(in the rows, 128 means zero)
One turn sends every row of this set to another row. A few are shown first. Where does it send the rows asked after them?
J_502: [104 127 128 117 120 161 113 111 133 139 125 114 123 132 118 173 138 135
 150 136 111 123]
J_831: [103 164 144 112 111 168 119 135 130 134 129 103 118 155 116 142 129 137
 155 142 103 149]
J_248: [ 95 155 128 119 123 142 105 145 131 133 126 106 132 136 132 147 128 151
 120 167  92 119]
J_971: [115 150 140 131 136 153  89 153 108 149 141  94 122 118 137 138 140 141
 118 140 154 114]
J_421: [ 90 176 145 136 152 143 104 165 135 115 110  98 128 134 136 122 108 150
 102 117 120 125]
J_587: [117 164 152  91 168 146 106 143 132 137 118  96 141 144 151 151 141 132
 133 156 132 127]
J_469: [109 171 107 121 159 144 121 178 117 142 121 102 156 129 135 122 115 130
 114 112 122 125]
J_990: [128 138 115 121 139 156 115 119 131 132 147 105 109 131 130 160 158 153
 141 117 140 140]
J_953: [109 148 109 113 159 124 136 112 139 142 152  93 118 146 119 157 145 132
 120 120 116 137]
J_106: [101 164 154 103 138 154 111 169 128 133 132  95 150 133 126 131 121 125
  99 130 147 137]
J_635: [128 164 136 141 135 145 124 120 128 141 135  87 144 158 114 149 150 148
 142 134 108 127]
J_476: [106 153  73 132 147 147 114 142 126 136 136 102 119 131 124 147 125 154
 132 119  88 130]
J_438: [110 134 164 121 125 158 132 143 119 135 115 111 140 127 137 132 128 119
 120 126 138 113]
J_227: [111 154  95 127 152 147 101 122 137 141 113 119 114 148 124 166 146 151
 152 120 111 147]
J_957: [130 131 129 122 146 143 113 121 138 131 112 131 147 148 117 157 148 151
 125 141 136 144]
J_311: [107 141  96 117 155 134 102 154 124 150 110 109 145 137 124 136 130 138
 101 110 149 141]
J_622: [102 164 120 123 157 150 131 131 155 106 120 111 122 142 131 156 128 151
 127  98  92 138]
J_288: [ 82 183 119 110 129 155 102 171 125 147 136  85 114 134 131 133 117 130
 127 105 119 142]
J_931: [ 80 156 120 133 156 147  99 159 108 138 110  93 138 105 138 172 128 140
 135 103 133 120]
J_353: [111 154  93  97 143 179 123 127 144 124 134 123 150 121 112 162 129 122
 134 120 127 135]
J_643: [ 89 141 112 106 138 152 102 170 134 137 124 131 113 119 138 137 115 129
 104 102 130 135]
J_883: [119 143 111 127 155 164 132 144 120 151 123 111 140 131 122 136 129 120
 136  74 138 130]
J_58: [106 159 141 136 120 174  88 175 122 134 108 121 137 133 137 132 121 150
 126 117 127 125]
J_806: [112 151  96 133 175 149 113 142 136 145 141 124 109 137 112 134 105 132
 117 113 120 132]
J_168: [130 167 125 103 161 174 125 128 141 117 140 113 139 131 132 148 129 132
 135 149 111 114]
J_348: [111 165  88 122 171 134 115 149 128 138 116 111 126 130 149 149 148 146
 126  94 123 130]
J_976: [ 94 164 137 119 158 143  99 165 105 152 100  89 144 137 134 150 123 130
 144 142 118 120]
J_427: [108 152 151 120 103 152 112 149 124 133 120  92 147 134 149 155 159 148
 127 124 119 124]
J_729: [ 90 172  98 129 149 172  94 143 135 123 124 109 139 116 108 168 119 144
 133 100 134 146]
J_897: [106 154 167 126 127 174 107 136 131 121 138  95 131 126 116 152 120 141
 125 146 126 123]

J_643 turns into J_806
J_168 turns into J_587
J_957 turns into J_248
Now find these:
J_438 turns into J_421
J_502 turns into J_897

